(in the rows, 128 means zero)
The rows of X fall into 4 groups, which share some directions, and each row is roughly a mix of its group's hidden directions.
X:
[[101 134 168 133 141 164 105 109 176 114 154 142 136]
 [122 132 126 119 128 167 153 152 153  76  87 120 121]
 [ 99 101 111 141 128 193 156 132 105 114 136 137 114]
 [163 148 163 129 133 124 109  72 113 121 154 155 133]
 [175 132 126 129 114  97  93 152 149  86 103 135 130]
 [115 131 111 140  95 124  59 107 106 133 152 119 134]
 [153 150 153 105 140 176 102  93 127 137 154 118 153]
 [ 82 101 141 134 124 119  74 124  85 130 132 142 125]
 [109 129 116 126 138 179 113 160  87 138 103 134 164]
 [114 113 161 150 145 120 122 114 112 118  75 125  80]
 [ 97 167 144 131 138 160  82 117 146 106 134 162 135]
 [149 146 139 115 101 107 189 135 173 121 132 129 133]
 [114 125  80 164 158 103 102 135 106 122 135  89 131]
 [101  90 109 136 130 179 167 136 121 114 144 142 153]
 [ 98 182 112 161 116 142 131 133 153 130 138 171 125]
 [152 121 141 127  76 172  88 129 120 112 146 147 126]
 [166 129 130 155  84 110 160 119 147 170 144 118 139]
 [145 167 106 118  86  98 130 117  88 163 134 135 123]
 [191 156 118 109 139 135 122 150  84 131 137 114 133]
 [117 147  96 141  99 166 140  97 166  94 128 132 107]
 [ 95 108 114 138 167 172 119 121 166  97 143 119 118]
 [129 142 138 131 143 135 116  73 165 100 169 150 134]
 [146 157 135 128 142  72 105 113 146 125  79 120 131]
 [ 98 107 142 125 174 164 101 132 149  88 118 145 123]
 [123 124 129 187 114 124 122  96 167 140 158 117 102]
 [116 152 108  83 123 121  85 111 106 126 156 121 166]
 [ 85 100 127 131  90 168 166 123 121 108 143 124 146]
 [166 142 139 111 154 123 167 132  77 150 110 108 132]
 [100 127  87 163 131 136  91 149 140 131 125  81 144]
 [136 136 123  75 129 140 122 150  78 124  89 141 147]
 [146 134 111 122 101 126 170  97 160 105 137 157  89]
 [141 118 158 127 165 127 183 161 149 115 105 125 110]
 [109 134 117 135 170 136 178 127 148 108 103 133 171]
 [159 163 140 119 124  79  89 111 147 132  95 122 127]
 [129 105 134 119 155 122 128 161  84 124  68 131 136]
 [149 181 178 136  99 112 109 118 128 120 115 117 149]
 [109 108 116 141 155 143  66 119  84 142 126 131 123]
 [143 152  80 120  96 133 120 117 116 124 142  81 162]
 [108 116 104 106 124 102 130 161  88 161  94 143 155]
 [149 156 140 135 143 101 126 123 159 101  96 139 182]
 [106 147 117 105 115 132  78  98 106 154 154 123 162]
 [122 154 112 128  70 114 148  83 155 123 133 145 124]
 [147 179 130  99 121 156 120 109 164 115  89 124 128]
 [160 126 119 169 109 131 158 125 169 132 139  86 151]
 [110 131 134 163 106 120  64 105 113 152 134 107 127]
 [158 135 137 120 130  93  99 148  75 163 114 139 146]
 [121 161 164 141 112 132 108 115 143 151 137 190 120]
 [164 114 130 151 162  85  93 144 128 118 103 149 148]
 [160 140 176 110 152 166 140  97 111 120 151 114 113]
 [128 154 165 102 102 133  98 104 127 176 145 112 110]
 [119 143 134 151  87 179 171 139 155 123 128 142 122]
 [148 151 142 119 121 165  93 130  99 163 117 105 167]
 [160  80 111 110 132 108 153 136 100 123 107  85 126]
 [115 174 130 123 108 108 141 124 114 152 140 189 116]
 [131 127 118  90 153 152 149 148  89 122  79 145 146]
 [ 73 113 135 130 137 172 104 129 136 147 121  91 148]
 [121 100 136 126 136 117 139 117 142  88 162 145  68]
 [116 133  79 119 105 139 164 134 136  87 121 113  90]
 [104 117 102 130 126 138  68  97  83 128 121 131 136]
 [145 130  96 143 162  97 138 150  96 135 128  75 135]
 [109 115 132  76 147 124  93 130  78 119 114 144 112]
 [ 74 116 152 141 155 147 106 120  90 134 119  97 142]
 [174 135 116 136 131  83 177 130 130 113 125 143  99]
 [132 115 140  89 132  98 139 105 103 125 140 190 121]
 [116  91 117 149 157 154 134 161 100 114 118 128  80]
 [100 125  78 156 107  91 102 151 145 127 114 141 148]
 [114 130 186 130 126 151  88 114 162 139 149 145 143]
 [166 149 154 116 118  86  89 144 155 111 103 120 130]
 [ 94 160 111 129 106 160 131 126 156 101 126 179 131]
 [163 126 151 122  88 126  75 118 136 132 137 148 164]
 [100 121  90 137 155 133 187 144 120 111 138 117 102]
 [202 158 133 124 124 111 160 124 121 121 130 141 117]
 [134 177 115 140  91 101 136 119 108 173 146 145 117]
 [158 177 103 110 154 154 115 111 127 112 117 134  86]
 [153 123 149 115 135 138 122 179 163  83  99 124 136]
 [143 127  72 114  93 110 144 140  87 148 110 143 126]
 [ 80 118 140 125 128 172  84 124 128 147 126 105 156]
 [156 140 167 122 142 101  86 126 130 174 149 135 148]
 [107 139 124 152 110 128  56 118 106 149 141 115 139]
 [159  80 108 116 111 102 160 137 103 158 124  99 125]
 [163 135 166 116 149 112 174  96 100 124 129 145 110]
 [112 136 110 119 104 174  87 127  79 132 108 139 140]
 [154 131 139  92 145 104 170  93 123 127 138 173 125]
 [ 98 114 138 157 131 121 151  95 184 103 138 131 104]
 [152 133 158 122 134  85 121 154  90 164 118 154 149]
 [149 173 153 157 120 122 101 124 133 114 117  79 153]
 [132  74 151  84 151 116 115 132  92 126 113 113 115]
 [116  93 134  87 118 121 181 105 137 127 156 118 105]
 [158 109 117 129  77 126  78 132 111 118 139 136  96]
 [146 108 127 151 161  91 120 142 138 104  97 147 174]
 [ 86 117 122 134 150 182 172 119 110 144 143 130 128]
 [148 128  87 160 127  95 156 143 164 106 131 115  97]
 [159  82 144  99 121  98 133 133  87 146 106 108 117]
 [ 78 112 138 115 143 163  80 108 120 138 143 119 150]
 [103 131 109 172 120 147  94 150 144 130 119  76 139]
 [115 111  85 118 101 164 153 126 155 100 117 165 130]
 [114 112 119 170 106 117 110  81 153 123 160 129  97]
 [160 156 157 121 121  89  80 112 143 141 104 129 145]
 [115  81 150 139 151 167 121 122 174 103 126 117 120]
 [153 107 120 134  80 135  74 124 105 122 133 140  98]
 [183 136 138 141 117  86 135 139 100 162 116 135 150]
 [152 131 117  66 145 134 159 149 106 106 106 139 143]
 [106 128  95 129 103 145  68 141 159 127 144 135 152]
 [108 109  85 136 114  96 134 184 117 134 101 124 120]
 [112  97 135  78 141 151 156 108 102 148 132 136 164]
 [151 128 153 100 145  72 149 115 158 113 144 114 104]
 [160 129 140 124 135 139 188 150 170 119 146 132 107]
 [156 124 110 120  78 138  89 127 112 129 156 134  86]
 [142 134 147 113 105 104 107 121 164 106  80 125 168]
 [118  76  85 115 139 138 166 120 135 132 150 113 102]
 [117 125 113  89 135 126 109 147  79 124  98 131 175]
 [168 127 136 163 125 108 145 165 149 106 102 116  91]
 [124 104 133  75 140 157 168 114 100 139 111 136 154]
 [127  91 104 131 185 131 149 147 131  93 120  99 131]
 [130 136  99  71 103 116 116 106  96  98 119 148 139]
 [145 142 149 179 110 119 161 136 173 150 140 118 144]
 [107  83 138 132 137 170 130 113 177 105 135 110 114]
 [148 109 114 130 165  80 108 126 147 104 169 112 116]
 [124 118 139 167 132 107 166  95 170 108 131 123  93]
 [159 144 166 139 101 157 112 111 162 100 154 138 105]
 [132 165 111  92 160 175 129 127 106 103 101 133 122]
 [133 117 110 124 153  93 153 150  97 136 135  68 133]
 [160  93 137 125 103 127  91 172 137  91 112 131 114]
 [125 123 122 118  92 146 117 130 102 149 175 117  74]
 [149 141 147 123  99 154  98 120 114 157 186 143 129]
 [ 98 126  81 166 128 116  86 153 131 123 127  98 140]
 [133  95 144 124 116 158 188 157 134 119 120 156 110]
 [105 144 162 116 109 157 123 102 164 104 131 175 116]
 [138 141 130 148  95 137 149  97 163 151 150 176 109]
 [156 115 146 146 145 122 183 151 167 113 125 122  99]
 [155 129 148 162 138 117 160 141 176 120 142 116  87]
 [116  96 168 152 113  94 149 161 149 151 142 116 152]
 [132 123 125 121  85 177 180 146 137 111 130 148 129]
 [125 119  80 162 121  67 121 136 134 113 128 144 115]
 [ 85  93 122 121 119 110 150 161 108 157  86 125 123]
 [128 177 150 138 114 131  84 143 122 122 106 159 163]
 [157 126 149 159 122 103 183 125 131 128 103 113  91]
 [160 154 149 109 112 105 101 141 166  98  90 119 135]
 [137 175 175 123 118  92 109 136  97 145 117 143 138]
 [140 123 116 100 148 128 136 159  85 127  71 142 147]
 [164 175 135 100 113 152 104 131 160 107 101 125 112]
 [133 109 156 135 128 115 109 116 141 130 108 147 201]
 [137 141 159 105  87 146  85 104 124 168 146 126 120]
 [101 114 125  77 138 147 128 121  93 139 134 134 179]
 [112 144 131 151 147 102  70  94 117 134 115  94 126]
 [111 139  88 105 111 138 106  71 119 135 156 144 147]
 [104 142 100 128 172  97 177 131 137 124 109 106 109]
 [ 92 157 127 146 111 145 153 142 164 112 121 180 125]
 [127 139 124 123 134 107 151 128 166  88  82 124 171]
 [119 121 125 125 149 174 100 164  80 144 105 132 144]
 [143 114 137 131 165 118 119 187  99 135  91 117 144]
 [140 127 115  96 151 104 103 120  74 135 139  84 128]
 [140 141  94 106 160 118 110 134 134 143 175 119 174]
 [141 151 146 113  88  92  98  90 143 145 124 126 161]
 [139 180 173 126  87 118 105 122 124 124 110 137 151]
 [137 154 150 108  85  96  94  92 142 150 119 118 142]
 [108 145 114 130  83 141  75 105 107 148 146 125 151]
 [149 154 115 115 130 156 128 148 116 166 104  94 174]
 [103 107 133 145 133 115 126  93 166  91 159 149  94]
 [103 130 168 100 117 153  96 118  98 148 121 155 163]
 [145 124 158 121  76 149  83 117 119 144 158 140 140]
 [133 140  97 174 106 125 128 143 138  89  98 153  96]
 [ 86 103 123 142 148 143 144 158 117 136 107  75 113]
 [114 121 123  89 145 146  91 134  76 155 132 128 156]
 [119  76  74 117 139 150 152 120 137 122 143 112 108]
 [ 89 130 125 118 129 166  69 123 136 124 150 128 160]
 [125 126 118 122  88 105 147 134 157 149 176 141 169]
 [153 114 135 117 145 135 179 175 147 144 141 162 117]]

One row of each group comes first, with its name. Which group is each row after those in?
[138 137 131 144 174 132  88 114 130 134 164  83 147] | <8>
[127 122 147 113 173 108 137  97  66 127 139 136 126] | <89>
[118 106 115 133  84 134 106 111  90 150 159 126  86] | <72>
[105 143 113 155  80 138 143  89 164 125 153 146 126] | <86>

[122 131 147 171 106 174 168 152 159 130 128 127 120] | <86>
[124 117 127  98 158 143  89 154  71 130 107 130 140] | <86>
[154 125 163 130 145 130 179 175 157 127 126 114 121] | <86>
[122 117 120 161 124 123  83  90 104 118  98 123  87] | <86>
[ 96 107 103 157 169 110 176 131 118 111 113 130 144] | <72>
[117 116 125 180 126 120  73 131 133 141 162 103 132] | <86>
[118 140 157 167 113 128 163 143 174 140 126 168 126] | <8>
[113 100 131 142 166 174 144 148 101 150 163 142 121] | <72>
[114 102 104 128 130 135 150 177 121 148 100  83 107] | <89>
[138 132 154 111 143 131 138 176 169  90  96 112 133] | <72>
[127 153 135 116 122  96 148 115 168 109 105 122 185] | <72>
[ 81 141 122 134 129 152 167  80 111 155 137 125 142] | <72>
[126 122 119 146 124 122 164 118 193  98 140 129  96] | <89>
[ 64  99 139 139 116 131 125 111 173 119 127 146 122] | <89>
